One turn moves each row of this set onto another row. After a few examples, where does it send each row asked below?
Kosur: [  6  16   8  20   5  -3   5  11   9 -10   4 -14   1   5 -19   4  12]
Tir: [ -5   1  -2  -9   7   0 -19   3 -15  -3   5  -1   9  11  16  13   1]
saf: [ -3  -1   0  15 -14  20   0   1  -1   1 -21   2   1   1  -3  -1  -3]
nudaz: [ -1   6  -3   1  10  15 -15  15  -7  -2   6  -3  -3  -1  21  13   7]
tesav: [ -3  -5  -7  12 -21  12   3   5  -1   7 -12   4   8   8  -2   0   3]
Fabuf: [  2  -2   3  17 -14  14   4   1  -4   0 -23   8   0   3  -1   8   1]
vire: [ 10   9   5  -7   6   2  14 -15  12  -1  10  18   1  -3  -9  16   6]
Pugu: [ -1   0   1  20 -15  14   8 -10   3  -2 -18   2   7  -1  -1   4   6]
tafa: [  2 -11   0   7 -18  23   3  -1  -2   3 -12   6   1  -5   0   9   0]
Vuk: [ 10   6   3  -6  -3   0  10 -17   5  -3  19  16  -3  -4  -7  21   2]
vugu: [  4 -18  26   4   7  -9   5   1  -1   5  -1   5   3   2   0  -3 -13]
keb: [ 15  -1   3  -9   7   4   4 -11   3   0  20  22  -4  -6   2  10   7]
tavef: [ -3 -17  21   6  -1 -10   3   4  -6  -3   6   9   2   5   2 -10 -12]
Sar: [ -4 -11  23  13   5 -18   5  -6   8  -4  -2   1  -1   6   0  -3  -9]
Tafi: [ 13   3  -9  -5   5  -9  -1 -15   7  -2  15   4 -17 -11  -7   8  12]
renas: [ 13   4  -5 -10  12 -11   6 -14   7  -4   4   9 -16  -5 -10   8  13]
Nuvu: [  8  19   1  14   5   1  -1  11   3  -9  -1 -10  -2   2 -25  -8   9]
kun: [  5   4  -3   3   8  13 -14  -6  -9  -8   5   0  -5  -2  21  20  12]
Gupi: [-11  -5   1  -3  11  -9  15  -3 -10   6   1 -26  -1  -8 -10   1   6]
keki: [-12   0   1  -8  14  -8   6   6  -8  14   3 -22   5  -8 -13  -2   3]
mudad: [-12  -4   1  -8  10  -2   7   6 -14   8   0 -25   2  -3 -14  -3  -2]
bebal: [-13  -8  -6  -5   3  -5  14  14 -12  12   4 -18  -4  -2  -7  -2   2]
Maf: [ -7   6  -1  -8  13   3 -14 -10 -11  -2  15  -4   6  -1  16  18   7]
dibut: [  3   0  -4  -5   3  -4 -19  -5 -17  -2  14  -7   5   8  17  14   0]
Nav: [  5  14  -1  15   0   2  -3  21  -3 -10   8  -7   1   1 -18  -8  15]
Rotuk: [  4  -5  24   5  11 -12   3  -7   1  -1  10   2   9   3   2  -6 -16]
lovak: [ 11  10 -10 -10   8  -6   0 -10  -4  -7  17  16 -11  -2  -7   9  15]
Benef: [  0 -11  26   6   5  -6   9  -2   1  -1  -1   5  -1   4  -5  -7 -18]
suf: [ 13  22   1  20   7  -1  -1   9  -1 -17   1  -6  -8   2 -11  -2   8]
Nidi: [  0  11  -5   7   3  13 -12   6  -6  -3  15  -3  -5  -5  23  15   2]
Boz: [  1  24  -2  16   3  -2  -2  15   0  -7  -3  -4  -2   1 -21  -3  12]
Buno: [-16  -1 -11 -13   4  -5   2   2 -14   6   3 -18  -2  -9 -15   1   4]

Boz -> Fabuf
Nav -> Pugu
Now these:
Tir -> renas
bebal -> Kosur
dibut -> Tafi
keb -> Maf
tafa -> Rotuk
Nuvu -> saf

